rotation ticks, each row followed by its count of ticks:
The counts run from 0 to 265.
142; 122; 123; 97; 122; 102; 110; 158; 103; 160; 152; 112; 148; 116; 76; 167; 105; 135; 162; 147; 145; 111; 102; 104; 110; 140; 142; 145; 126; 80; 115; 92; 120; 119; 126; 177; 85; 135; 149; 140; 158; 78; 160; 158; 120; 147; 104; 69; 131; 142; 142; 127; 124; 159; 149; 130; 148; 149; 121  173
164; 121; 84; 63; 126; 176; 145; 150; 139; 168; 112; 127; 159; 125; 114; 137; 137; 113; 162; 128; 135; 54; 117; 120; 101; 162; 117; 149; 105; 81; 142; 121; 109; 104; 112; 112; 102; 119; 125; 144; 124; 74; 119; 136; 111; 142; 134; 69; 113; 125; 120; 106; 126; 143; 109; 144; 132; 122; 147  0
186; 119; 89; 100; 104; 162; 126; 157; 164; 178; 150; 131; 137; 139; 107; 159; 178; 120; 155; 155; 151; 97; 130; 97; 109; 139; 93; 117; 96; 113; 151; 103; 142; 86; 115; 101; 129; 125; 131; 135; 130; 82; 97; 128; 106; 147; 120; 110; 119; 139; 133; 93; 113; 168; 125; 127; 130; 139; 118  111
165; 137; 115; 119; 115; 150; 145; 165; 158; 156; 144; 135; 132; 124; 107; 110; 137; 123; 142; 149; 156; 73; 80; 119; 100; 159; 141; 147; 96; 112; 145; 98; 140; 110; 116; 138; 115; 118; 149; 150; 123; 47; 113; 171; 94; 140; 87; 87; 144; 135; 102; 155; 105; 119; 111; 138; 136; 127; 149  228
169; 124; 117; 85; 139; 166; 153; 173; 122; 154; 110; 98; 146; 116; 124; 129; 131; 118; 159; 130; 129; 94; 124; 116; 116; 154; 149; 143; 130; 104; 117; 101; 126; 86; 110; 152; 76; 128; 144; 102; 126; 80; 158; 152; 105; 125; 136; 89; 132; 148; 136; 87; 136; 194; 169; 139; 130; 108; 151  192
159; 142; 147; 69; 119; 113; 89; 145; 145; 138; 168; 96; 143; 84; 128; 117; 136; 137; 140; 152; 116; 90; 107; 143; 85; 140; 153; 144; 139; 50; 113; 117; 132; 77; 111; 154; 100; 125; 153; 133; 146; 112; 118; 140; 114; 163; 113; 88; 153; 129; 122; 122; 115; 179; 130; 124; 159; 137; 134  163
152; 116; 104; 112; 130; 162; 145; 151; 144; 184; 123; 100; 146; 122; 143; 157; 123; 137; 156; 124; 108; 135; 116; 89; 134; 150; 122; 110; 125; 105; 125; 93; 156; 99; 126; 161; 100; 116; 135; 110; 127; 70; 124; 135; 108; 148; 92; 118; 153; 185; 123; 111; 120; 205; 181; 144; 107; 123; 137  197
131; 130; 100; 95; 134; 173; 126; 154; 136; 167; 101; 91; 180; 120; 138; 131; 119; 131; 146; 122; 88; 124; 115; 95; 128; 127; 123; 121; 129; 84; 112; 119; 134; 91; 120; 170; 62; 125; 105; 123; 121; 83; 131; 167; 131; 143; 133; 69; 150; 171; 116; 103; 135; 161; 147; 156; 112; 113; 160  188
177; 143; 115; 107; 122; 112; 102; 151; 138; 153; 162; 117; 143; 134; 89; 119; 165; 136; 167; 151; 143; 129; 127; 100; 76; 136; 154; 151; 120; 105; 103; 115; 127; 95; 105; 147; 80; 149; 99; 129; 129; 117; 133; 168; 136; 181; 157; 75; 133; 120; 135; 111; 111; 165; 128; 127; 154; 131; 158  73
131; 150; 120; 103; 93; 122; 84; 125; 159; 171; 175; 117; 137; 135; 105; 145; 130; 113; 156; 142; 114; 112; 129; 112; 105; 132; 126; 131; 120; 76; 137; 96; 145; 94; 128; 147; 64; 150; 112; 155; 158; 108; 98; 123; 121; 193; 105; 83; 122; 104; 132; 132; 130; 162; 118; 132; 140; 146; 144  260
170; 158; 113; 109; 103; 131; 106; 147; 156; 138; 136; 112; 142; 108; 130; 139; 154; 126; 132; 147; 138; 69; 79; 126; 117; 132; 160; 139; 112; 92; 145; 112; 142; 107; 106; 142; 103; 102; 160; 156; 121; 53; 119; 147; 70; 133; 86; 104; 146; 130; 145; 148; 133; 141; 97; 127; 123; 128; 153  135
157; 157; 105; 144; 120; 156; 119; 140; 164; 160; 132; 145; 142; 130; 114; 136; 151; 99; 149; 118; 123; 77; 85; 98; 104; 140; 126; 133; 99; 116; 162; 102; 157; 84; 114; 132; 106; 135; 127; 150; 100; 72; 104; 122; 109; 189; 112; 85; 136; 117; 130; 142; 133; 144; 93; 136; 121; 138; 176  232
170; 146; 124; 125; 119; 171; 145; 179; 139; 153; 154; 149; 137; 133; 122; 126; 136; 124; 159; 157; 139; 74; 87; 117; 113; 150; 149; 148; 105; 116; 146; 69; 126; 122; 105; 132; 106; 134; 152; 129; 117; 39; 123; 172; 116; 157; 100; 90; 140; 146; 105; 151; 120; 117; 114; 130; 131; 132; 160  229
150; 155; 106; 147; 114; 161; 131; 138; 141; 120; 127; 117; 141; 100; 92; 141; 151; 132; 162; 165; 145; 63; 72; 140; 111; 148; 139; 153; 107; 100; 133; 95; 136; 81; 143; 115; 102; 136; 134; 145; 102; 68; 129; 124; 114; 169; 80; 85; 153; 123; 145; 120; 113; 159; 113; 126; 134; 117; 153  237
169; 148; 116; 134; 112; 177; 137; 177; 138; 152; 154; 149; 140; 143; 111; 133; 138; 136; 160; 150; 126; 84; 102; 95; 113; 125; 152; 144; 99; 128; 142; 85; 125; 112; 97; 131; 105; 138; 131; 124; 108; 55; 124; 162; 133; 175; 114; 96; 142; 140; 117; 136; 120; 126; 111; 127; 112; 134; 194  230
139; 151; 159; 121; 124; 129; 111; 167; 138; 154; 149; 139; 134; 116; 137; 127; 125; 148; 138; 155; 127; 84; 77; 105; 130; 135; 147; 133; 115; 101; 141; 97; 141; 102; 123; 177; 103; 114; 162; 119; 139; 42; 147; 158; 100; 132; 105; 82; 160; 148; 115; 146; 144; 148; 108; 132; 125; 145; 172  43
171; 117; 109; 134; 138; 151; 106; 163; 132; 188; 138; 110; 145; 146; 105; 171; 163; 133; 170; 145; 146; 115; 129; 69; 90; 120; 108; 116; 102; 127; 154; 103; 147; 71; 99; 134; 130; 140; 135; 121; 126; 88; 101; 143; 125; 161; 145; 111; 146; 164; 142; 96; 98; 167; 140; 148; 127; 144; 149  203
171; 148; 93; 98; 98; 131; 115; 143; 156; 174; 174; 81; 142; 129; 114; 120; 154; 160; 140; 181; 92; 98; 129; 131; 122; 113; 140; 146; 137; 83; 104; 149; 132; 123; 124; 142; 100; 122; 126; 130; 134; 85; 87; 140; 124; 185; 93; 101; 144; 146; 118; 138; 108; 167; 123; 95; 152; 129; 148  254
150; 147; 106; 114; 130; 172; 140; 155; 145; 192; 164; 127; 141; 140; 124; 177; 135; 132; 177; 127; 115; 81; 143; 82; 151; 155; 130; 112; 131; 96; 161; 71; 141; 110; 130; 135; 100; 135; 149; 106; 137; 73; 106; 92; 122; 157; 110; 112; 122; 150; 128; 102; 118; 181; 142; 139; 125; 99; 156  11
159; 139; 91; 114; 125; 163; 131; 136; 150; 165; 123; 116; 147; 145; 137; 170; 145; 94; 174; 118; 122; 92; 139; 100; 113; 163; 127; 121; 114; 100; 168; 80; 145; 95; 125; 117; 71; 122; 131; 134; 134; 86; 134; 135; 100; 145; 119; 117; 118; 159; 143; 109; 137; 175; 162; 169; 138; 114; 145  103
144; 108; 97; 101; 161; 124; 136; 160; 112; 172; 90; 106; 179; 103; 110; 142; 118; 119; 148; 130; 132; 78; 92; 116; 100; 170; 121; 147; 114; 78; 131; 134; 130; 108; 104; 154; 116; 102; 158; 135; 130; 70; 153; 153; 107; 154; 116; 68; 149; 167; 126; 128; 122; 132; 144; 136; 134; 131; 121  89
166; 171; 80; 142; 117; 152; 129; 140; 146; 151; 157; 150; 152; 142; 95; 156; 160; 153; 146; 132; 119; 87; 103; 124; 141; 126; 132; 158; 111; 100; 126; 81; 141; 97; 144; 108; 119; 141; 121; 132; 95; 79; 125; 103; 143; 162; 102; 97; 141; 129; 160; 92; 108; 175; 116; 111; 115; 123; 186  240
186; 143; 118; 115; 131; 110; 123; 167; 130; 183; 149; 97; 148; 157; 98; 123; 154; 158; 155; 162; 115; 103; 136; 144; 111; 114; 143; 178; 127; 101; 92; 128; 130; 94; 120; 154; 107; 149; 146; 111; 129; 88; 132; 151; 125; 143; 121; 111; 160; 183; 148; 124; 109; 190; 153; 104; 148; 164; 167  63
165; 142; 84; 87; 129; 149; 133; 150; 111; 194; 126; 131; 173; 156; 114; 125; 130; 141; 165; 135; 120; 117; 110; 99; 128; 121; 113; 152; 103; 106; 97; 113; 101; 89; 109; 144; 91; 119; 108; 122; 129; 81; 145; 161; 142; 132; 164; 61; 142; 151; 144; 87; 120; 144; 120; 140; 130; 120; 162  184
158; 145; 133; 56; 131; 144; 90; 172; 139; 142; 164; 113; 132; 147; 103; 147; 141; 108; 133; 147; 145; 88; 126; 106; 133; 136; 126; 129; 87; 77; 143; 90; 109; 76; 136; 126; 110; 135; 153; 165; 128; 93; 98; 137; 109; 133; 110; 83; 98; 109; 150; 117; 114; 151; 115; 127; 126; 134; 149  28
161; 164; 121; 87; 107; 131; 93; 129; 142; 174; 161; 143; 133; 162; 114; 137; 153; 168; 155; 143; 129; 80; 131; 135; 98; 126; 113; 163; 115; 78; 109; 105; 124; 78; 130; 135; 120; 146; 119; 129; 141; 103; 107; 129; 143; 149; 126; 109; 147; 146; 127; 104; 118; 190; 110; 134; 135; 167; 164  157
149; 149; 91; 137; 97; 145; 113; 153; 149; 140; 140; 97; 140; 124; 99; 130; 159; 137; 120; 162; 98; 90; 92; 110; 126; 122; 133; 137; 131; 96; 127; 128; 145; 111; 149; 175; 113; 154; 109; 147; 111; 60; 103; 133; 100; 149; 77; 82; 146; 116; 130; 138; 150; 167; 101; 112; 119; 140; 181  143
167; 153; 106; 93; 107; 113; 116; 151; 150; 176; 168; 96; 132; 123; 103; 112; 163; 154; 152; 176; 118; 85; 122; 124; 105; 136; 135; 146; 119; 74; 114; 143; 128; 101; 130; 141; 103; 138; 128; 145; 135; 89; 98; 130; 113; 176; 104; 97; 130; 120; 118; 136; 107; 163; 117; 102; 174; 129; 133  255
159; 126; 115; 80; 125; 118; 136; 152; 106; 175; 116; 106; 158; 113; 119; 126; 117; 130; 168; 150; 142; 101; 80; 130; 128; 153; 116; 155; 94; 84; 109; 111; 108; 86; 126; 143; 79; 100; 137; 134; 147; 70; 163; 160; 115; 127; 127; 66; 150; 161; 134; 107; 132; 134; 121; 132; 144; 130; 122  182
168; 119; 111; 99; 129; 160; 123; 173; 174; 176; 137; 133; 159; 136; 135; 155; 158; 116; 148; 152; 107; 108; 129; 78; 148; 151; 94; 97; 102; 100; 166; 95; 149; 103; 116; 113; 121; 122; 147; 117; 135; 79; 109; 139; 127; 163; 116; 100; 109; 163; 122; 126; 136; 164; 139; 110; 123; 136; 126  113
158; 141; 134; 102; 121; 125; 96; 135; 148; 158; 160; 138; 151; 112; 106; 132; 133; 95; 164; 130; 127; 129; 117; 114; 92; 153; 141; 142; 105; 79; 129; 68; 154; 80; 110; 142; 56; 148; 124; 130; 141; 117; 139; 159; 137; 186; 138; 70; 117; 131; 142; 112; 133; 159; 147; 146; 135; 143; 119  75
161; 149; 138; 126; 102; 146; 101; 145; 122; 141; 146; 133; 127; 129; 112; 135; 143; 131; 159; 154; 153; 76; 74; 122; 99; 115; 141; 149; 89; 118; 127; 94; 129; 63; 104; 152; 109; 136; 134; 134; 121; 69; 122; 143; 115; 146; 121; 84; 165; 112; 147; 113; 141; 153; 86; 145; 127; 157; 190  46
156; 155; 96; 119; 154; 146; 142; 135; 135; 167; 117; 83; 153; 102; 118; 126; 149; 112; 158; 137; 116; 88; 105; 103; 115; 189; 136; 129; 115; 85; 137; 121; 129; 91; 140; 145; 87; 112; 119; 144; 118; 71; 129; 136; 92; 140; 112; 84; 144; 161; 106; 110; 116; 153; 144; 160; 167; 76; 132  98
151; 128; 116; 104; 120; 110; 119; 172; 94; 167; 164; 111; 156; 146; 77; 169; 108; 145; 172; 134; 139; 119; 121; 100; 116; 124; 151; 156; 123; 100; 112; 95; 117; 136; 110; 171; 80; 140; 147; 134; 147; 86; 164; 161; 129; 152; 117; 80; 142; 143; 156; 116; 129; 154; 147; 118; 130; 149; 142  174
142; 109; 78; 107; 137; 120; 123; 148; 124; 183; 86; 103; 171; 103; 103; 147; 136; 125; 140; 115; 122; 93; 86; 105; 94; 155; 105; 146; 111; 98; 125; 149; 143; 102; 110; 155; 112; 106; 132; 149; 120; 75; 131; 150; 106; 163; 110; 63; 152; 149; 127; 127; 115; 150; 125; 134; 125; 147; 123  88
151; 151; 111; 120; 130; 144; 119; 166; 131; 152; 146; 102; 153; 132; 118; 184; 167; 158; 165; 178; 145; 83; 133; 74; 136; 133; 133; 98; 145; 106; 148; 129; 125; 121; 112; 132; 103; 111; 163; 111; 147; 63; 140; 128; 121; 154; 104; 122; 137; 168; 135; 112; 119; 184; 128; 122; 143; 118; 148  16
156; 178; 126; 95; 128; 124; 105; 138; 142; 163; 156; 144; 144; 151; 117; 157; 153; 129; 129; 99; 154; 76; 103; 105; 125; 146; 151; 137; 88; 102; 159; 89; 138; 93; 119; 123; 106; 104; 159; 156; 128; 76; 101; 129; 105; 149; 108; 102; 116; 126; 142; 131; 101; 146; 104; 153; 113; 138; 177  130
147; 135; 96; 98; 127; 187; 154; 161; 143; 153; 123; 86; 138; 93; 136; 145; 121; 126; 164; 159; 109; 79; 121; 125; 131; 155; 138; 121; 140; 87; 135; 119; 121; 113; 118; 133; 76; 122; 149; 119; 131; 68; 127; 119; 107; 154; 98; 100; 139; 147; 115; 123; 112; 177; 151; 142; 128; 94; 142  6
163; 147; 121; 92; 127; 117; 96; 138; 141; 160; 161; 130; 140; 126; 82; 129; 147; 107; 169; 137; 141; 118; 117; 110; 77; 146; 132; 150; 115; 91; 118; 88; 139; 73; 112; 143; 82; 158; 109; 141; 139; 116; 134; 159; 127; 185; 157; 70; 125; 122; 139; 95; 118; 159; 134; 144; 147; 143; 145  74
163; 139; 151; 71; 118; 130; 109; 154; 135; 139; 176; 104; 144; 99; 113; 130; 118; 141; 161; 167; 114; 101; 109; 138; 97; 127; 172; 139; 134; 60; 106; 87; 122; 89; 101; 148; 85; 135; 157; 109; 144; 98; 129; 146; 138; 158; 117; 94; 149; 144; 140; 118; 131; 174; 144; 124; 150; 133; 137  164
136; 120; 109; 113; 135; 95; 106; 134; 125; 192; 127; 118; 165; 138; 106; 164; 115; 103; 164; 102; 122; 120; 97; 112; 128; 140; 109; 149; 102; 83; 137; 104; 150; 86; 113; 156; 76; 117; 145; 137; 145; 91; 149; 134; 110; 157; 137; 72; 135; 137; 167; 119; 140; 144; 124; 128; 128; 165; 128  177
142; 113; 103; 101; 121; 113; 118; 129; 119; 182; 119; 95; 154; 118; 100; 126; 121; 135; 162; 142; 142; 123; 78; 123; 116; 136; 108; 154; 88; 79; 111; 141; 125; 77; 123; 150; 90; 104; 125; 151; 138; 70; 144; 151; 111; 135; 118; 69; 168; 145; 142; 104; 116; 144; 118; 130; 141; 132; 120  181
157; 184; 113; 84; 140; 139; 109; 154; 140; 164; 164; 140; 147; 159; 94; 154; 154; 148; 134; 108; 163; 80; 115; 93; 122; 129; 157; 140; 98; 121; 137; 107; 128; 104; 114; 125; 110; 114; 149; 151; 114; 67; 109; 137; 112; 156; 111; 103; 122; 113; 143; 124; 83; 149; 103; 144; 108; 125; 189  129
